Each row is where one point has got to under a steady rotation. How many ticks took it there?
The counts run from 0 to 130.
[-0.43 -0.11  0.17 -0.55  1.04  1.54 -2.31  2.34 -0.37  1.55  1.00 -2.73
 -0.79  0.55 -3.54  0.88  1.34 -1.43 -2.27  1.44  1.64  0.86 -0.55 -0.47
 -0.08  2.93 -0.36 -3.17 -1.57  1.12 -0.01  0.34  2.66 -2.08 -0.28 -2.13
 -0.56 -2.79 -0.74]	92
[-0.37 -1.58 -1.82  0.35 -0.30 -0.07  1.33 -0.84  1.97 -3.00  0.40  2.41
  2.02  0.07  4.41 -1.17  0.99 -0.26 -2.02  1.80  0.71 -1.48  2.17 -2.05
  0.04 -1.38  2.14 -0.02 -0.07 -0.31  0.76 -1.03 -0.60  0.62 -0.90 -2.88
  0.51  0.48  2.32]	0
[ 2.97 -0.18 -1.29  1.74 -1.95 -0.62  2.74 -1.00 -0.57 -1.41  1.42  1.84
  0.93 -0.97  3.02  0.56 -0.39  0.65  2.20  0.33 -0.53  0.57 -0.11  1.74
  1.25 -0.39  0.71  1.50  0.68 -1.03  2.47  2.41 -1.04  0.45 -0.50  3.51
 -0.13  3.08  1.21]	114
[ 1.56 -0.93  1.21  0.52  2.10 -1.39 -1.12  2.23 -0.96  1.98 -0.17 -0.12
 -1.80  1.02 -1.80 -1.47  1.72  0.41 -1.09  1.23  1.10  1.21 -1.74 -0.09
 -1.11  1.89  3.14 -2.55  1.00 -0.83  2.01 -1.57  3.00 -1.41 -0.16 -0.59
 -2.08 -1.78 -1.04]	89
[ 1.07  0.51 -0.01  0.26 -1.97 -1.09  1.52  1.07 -0.91  1.04  0.36 -3.24
 -2.18 -1.34 -3.45 -0.06 -1.52  0.54  1.40 -1.40  0.27 -0.03 -0.90 -1.51
  0.38  3.68 -2.78 -0.46 -0.89  1.77 -1.58 -0.55  3.22 -2.16  0.98  0.64
  0.16 -0.99 -1.14]	19
[-2.10  0.97 -1.03 -1.86 -0.02 -0.73  1.90 -0.98  0.57 -3.50 -2.20 -1.01
  0.85 -2.09  1.46  0.17  1.18 -1.35 -0.10  1.67 -2.28  0.56  0.58  1.83
 -3.08 -0.58 -1.74  0.06  3.34  0.85 -1.61  2.19  0.57  0.29 -0.63  0.40
  1.06 -0.23 -1.47]	77
[-2.34  1.98  2.20 -0.41 -1.26  1.47 -0.28 -1.25 -0.60  2.47  0.92 -0.17
 -0.09  0.55 -0.36  0.16 -0.10  1.23 -2.12 -2.95 -0.11 -2.85 -0.06 -1.62
  0.43 -1.31 -2.97  0.61 -0.17  0.54 -0.70 -3.44 -1.49  1.58  1.11 -0.14
  4.33  0.21  0.87]	62
[-1.47  1.56  1.79  0.74 -1.16  0.41 -2.10  1.39 -0.55  2.85  3.20 -0.71
  1.62  0.07 -1.17  1.59  0.99  1.66 -1.02 -1.70  1.18 -1.56  0.51 -1.61
  1.78  0.60 -2.26  0.06 -2.40  0.49  0.00 -0.09  0.45 -3.55  0.57 -1.41
  3.12  0.76  0.14]	59
[-0.66 -2.13 -2.45 -0.79  0.94  2.56  0.64 -2.02  1.27 -1.76 -2.44 -0.03
  0.53  0.49  0.50  0.88 -1.28 -1.31  2.13  0.79 -1.14  0.94  1.32  1.27
  0.66 -0.25 -0.59  0.82 -1.49  0.81 -2.07  3.66 -2.01  3.30  0.71 -0.83
 -2.31 -1.09 -0.92]	36
[ 0.11 -0.68 -1.36 -0.15  0.25 -2.91  1.08  1.64 -0.06 -0.38 -2.59 -2.29
 -0.90 -2.17 -3.40 -0.34 -0.32 -0.31  0.49  2.41 -0.73  1.09 -0.84  2.01
 -1.86  0.75 -0.81 -1.78  1.00  1.54 -0.91  0.11  2.99 -0.08 -0.68 -1.37
 -3.08 -2.23 -2.00]	85
[-1.85 -0.44 -0.94  0.34 -2.25  0.25  1.58 -2.21  0.63 -1.42  0.65  0.46
  1.46 -0.81  2.57  0.01 -0.40  1.07  0.61 -1.96 -0.05 -2.07  2.10 -3.38
  2.01  0.56 -1.80  2.06 -1.41  1.95 -2.93 -0.29 -0.72 -1.33  1.23 -2.08
  2.17  1.11 -0.18]	67
[-2.21  0.43 -1.08 -1.40  0.02 -0.69  1.45 -1.49  0.89 -3.95 -1.46 -0.73
  1.82 -2.18  2.07 -0.28  1.37 -1.09  0.62  1.60 -2.02  0.81  0.90  0.82
 -2.65  0.07 -1.14  0.42  2.28  0.80 -2.21  3.31  0.73 -1.79 -0.39 -0.06
  1.60  0.27 -1.64]	76
[-0.62 -2.01 -1.76 -0.64  1.80  2.14 -0.19 -1.79  0.89 -1.49 -3.20  0.20
 -0.07  0.60  0.17  0.30 -1.57 -1.26  1.89  0.27 -1.71  0.80  0.73  2.10
 -0.18 -1.49  0.43  0.69 -0.84 -0.17 -0.97  3.14 -2.56  4.30  0.52 -0.36
 -2.34 -0.95 -0.39]	37
[ 0.87  0.55  2.94  1.70  0.09 -1.54 -2.20  2.13 -1.27  4.28  2.02  1.10
 -0.62  0.56 -1.45 -0.35  0.67  3.29 -0.58 -1.62  0.77 -1.32 -1.23 -0.39
  1.11 -1.23  0.74  0.07 -0.97 -1.96  2.34 -2.47 -0.28 -1.07  0.19 -0.58
  1.16  0.80  0.46]	56
[-0.03  1.30  0.28  1.75 -0.47 -1.67 -1.10  0.06 -2.06  2.07  2.09 -0.33
  2.22 -1.04 -1.87  1.28  3.40  2.52 -1.05  1.88 -0.52  1.74 -0.62  2.93
  2.13  0.24 -0.86 -0.46  0.44  1.13 -0.01  1.72  1.70 -2.98  0.04 -0.30
  0.15  1.14 -2.37]	124
[-0.19  2.02 -0.01 -1.55 -2.69 -1.74  0.26  2.96  0.89 -1.33  0.90 -2.57
 -0.22 -1.87 -2.22 -0.11 -0.67 -0.12  0.02  1.65 -0.60 -0.30  0.26  0.60
 -4.20  0.39 -1.12 -0.27  1.53 -0.55  0.08  2.10  2.62 -2.43 -1.97 -0.31
  1.54 -0.52  0.99]	11
[-0.46 -1.39 -2.83  0.35 -1.29 -0.31  1.28  0.09  2.30 -3.31  0.32  1.47
  2.51 -0.63  3.23 -0.93 -0.07 -0.09 -0.99  2.05  0.56 -1.21  2.66 -1.93
 -0.44 -1.04  1.34  0.57 -0.99  0.28  0.13  0.62  0.04 -0.77 -1.15 -3.49
 -0.21  0.55  2.11]	1
[-2.30  2.27  1.58 -0.11 -1.40  1.17 -1.89  0.48 -0.40  2.75  2.18 -1.31
  1.09 -0.16 -1.63  1.48  0.57  1.33 -1.24 -1.91  0.25 -2.21  0.50 -1.48
  1.26  0.04 -3.26  0.08 -2.18  1.11 -0.74 -0.74  0.09 -1.45  0.43 -1.26
  3.85  0.48  0.31]	60
[-0.06 -0.24 -0.46  1.13 -0.07 -0.86 -0.56 -0.90 -2.26  2.48  2.18  2.25
  0.41  0.14  0.11  0.07  1.93  2.24 -2.91  1.45  1.84  0.13 -0.93 -0.75
  3.27 -0.49  1.60 -0.87  0.96  1.25 -0.90 -4.44  0.54  0.26  1.35 -1.84
 -0.55  0.24 -1.10]	130
[-1.01 -1.14  0.48 -0.25  1.09 -1.40  1.31 -2.23  0.62 -2.92 -0.82  2.17
  1.24 -0.11  4.84 -2.19  1.61  0.87  1.03 -0.71 -1.30 -0.21  0.71 -1.88
 -1.36 -0.53  2.11  1.53  2.27 -0.98 -1.19  1.71 -0.25 -1.67  0.54  0.10
  1.38  1.67 -1.54]	73
[-2.86 -0.16 -0.11 -0.81 -0.99  0.24  1.27 -2.66  1.02 -1.52 -2.08 -0.11
  0.80 -0.88  1.87 -0.82 -1.49  1.00  1.40 -2.31 -1.95 -2.01  1.83 -1.80
 -0.60 -0.86 -2.54  2.29 -0.23  1.18 -3.55  0.22 -1.25  1.04  1.18 -1.56
  1.91  0.11 -1.02]	69
[ 1.31  0.23 -1.45  1.42 -2.28 -1.72  2.04 -0.32  0.19 -0.14 -0.70 -0.90
  1.17 -2.67 -1.37  1.36 -0.70  1.60  3.19  0.87 -2.21  1.03  0.23  3.82
  0.93 -0.80 -2.47  1.66 -0.58  0.33  0.08  3.62 -0.01 -0.15 -0.44  1.47
 -1.21  1.98 -0.81]	117
[-0.12 -0.18 -1.95 -0.20  0.25  0.45 -1.44  1.63  1.06 -1.37  0.54  0.06
  1.82 -0.96 -0.27  2.19  0.89 -1.58  0.91  3.51 -0.24  2.04  0.73  3.44
 -0.67 -1.40  0.46 -0.17 -0.73 -0.61  1.23  5.32 -0.52 -0.24 -1.86 -0.26
 -1.50  0.40  0.14]	43
[ 2.37  1.36  0.92  0.13 -1.88 -1.95  1.67  1.75 -1.33  0.29  1.41 -0.87
 -2.50 -0.97 -1.04 -1.12 -0.91  0.54 -0.13 -0.04  0.54 -0.07 -2.11 -0.43
 -2.15  1.48  0.79 -0.92  3.22 -1.03  1.97 -3.37  2.59 -0.73 -0.60  2.57
  1.07  0.06  0.60]	15
[ 1.05 -0.08 -0.84 -0.59  0.54 -2.40  2.47 -0.66 -0.33 -2.69 -1.67  0.94
 -0.56 -1.87  2.23 -1.52  1.16 -0.65 -0.72  2.43 -1.03  1.07 -0.96  1.68
 -2.30 -0.64  1.84 -1.31  4.56 -0.12  0.88 -1.34  1.34  1.19 -0.78  1.64
 -1.01 -0.21 -0.76]	80
[ 0.05 -0.97  1.53  0.61  1.83  1.74 -0.02 -1.38 -1.47  1.48  1.15 -0.84
 -0.76  1.99  0.28 -0.75  1.56  0.26  0.50 -2.61  1.06  1.01 -0.95 -2.68
  1.80  4.83  1.03 -0.80 -0.51  0.09 -1.22  0.74  1.50 -2.85  2.31  1.13
  0.97 -0.44 -2.11]	25
[ 0.07 -1.14 -1.80  0.10  0.93  0.62 -1.19  1.25  0.98 -1.62  0.77  1.15
  2.17 -0.37  0.87  1.36  1.25 -1.15  0.91  3.43  0.12  2.10  0.75  2.88
 -0.16 -0.89  2.48 -0.15 -0.89 -1.16  1.76  5.39 -0.91 -1.03 -1.56  0.00
 -2.09  1.14  0.16]	42
[-2.52 -0.35 -0.61 -0.25 -1.84  0.32  1.19 -2.50  0.75 -1.83 -0.67 -0.04
  1.27 -0.61  2.00 -0.24 -1.11  0.90  1.52 -1.95 -0.97 -1.81  1.99 -2.45
  1.03 -0.05 -2.59  2.34 -1.16  1.99 -3.60  0.57 -0.88 -0.27  1.48 -2.06
  1.90  0.42 -0.64]	68
[ 1.94 -1.31 -2.30  0.58 -0.47 -3.19  2.68  0.70 -0.66 -2.30 -0.11  0.36
 -0.20 -2.61  1.34 -0.46  1.38 -0.75  0.05  3.26  0.30  1.64 -0.52  0.93
 -0.88  1.28  2.12 -1.36  2.58  0.64  0.42 -0.28  2.86 -1.78 -0.88  0.23
 -2.43 -0.19 -1.42]	82
[-1.32  1.68  1.86  0.05 -1.03  1.41  0.33 -1.83 -0.83  1.37  1.08  0.82
 -0.24  0.93  1.60 -0.16 -0.10  1.48 -1.88 -2.85  0.05 -2.51 -0.18 -2.38
  0.93 -1.12 -1.54  0.29  0.70 -0.04 -0.31 -4.24 -1.34  1.94  1.39  0.19
  3.88  0.55  1.24]	63
[ 1.84  1.07  1.46  1.90  0.27 -2.68  0.31 -0.49 -1.23  2.18 -1.06  0.94
  0.48 -1.29 -1.30 -0.45  0.83  3.35  1.17 -0.17 -2.36  1.32 -1.50  4.41
 -0.23 -2.26 -0.28  1.03  1.97 -1.30  1.39  0.52 -0.09  1.32  0.18  1.96
 -1.14  1.53 -1.13]	120
[ 1.37 -1.06 -0.04 -0.13  0.56  2.89 -0.61  0.28 -0.23  1.81  1.86 -0.04
 -1.96  2.66 -0.17 -0.75 -0.79 -0.95 -1.85 -0.56  2.93 -0.55 -0.79 -3.27
  1.70  2.38  2.23 -2.02 -1.30 -0.47  1.42 -3.48  0.04  1.26  0.62 -0.25
  0.17 -1.16  2.22]	97
[-0.78  1.17  0.75  0.50  0.11 -0.32 -0.34 -1.26 -2.94  3.26  0.69  0.82
 -0.08 -0.11 -1.80  0.48  1.95  2.45 -3.52  1.06  0.16  0.62 -1.34  1.69
  1.69 -1.49 -0.46 -1.31  2.50  1.14 -0.46 -4.21 -0.03  2.52  1.02 -0.18
  0.04 -0.31 -1.35]	128
[ 1.15 -0.87  0.96 -0.06  2.04 -2.32 -0.35  1.90 -0.46  1.72 -2.65 -1.07
 -2.35 -0.66 -3.22 -1.25  0.13  0.27 -0.44  1.07 -0.54  0.82 -2.05  1.52
 -2.07  0.17  1.04 -2.06  1.58 -0.05  1.08 -1.70  2.42  1.23 -0.34 -0.79
 -2.98 -2.50 -1.71]	87
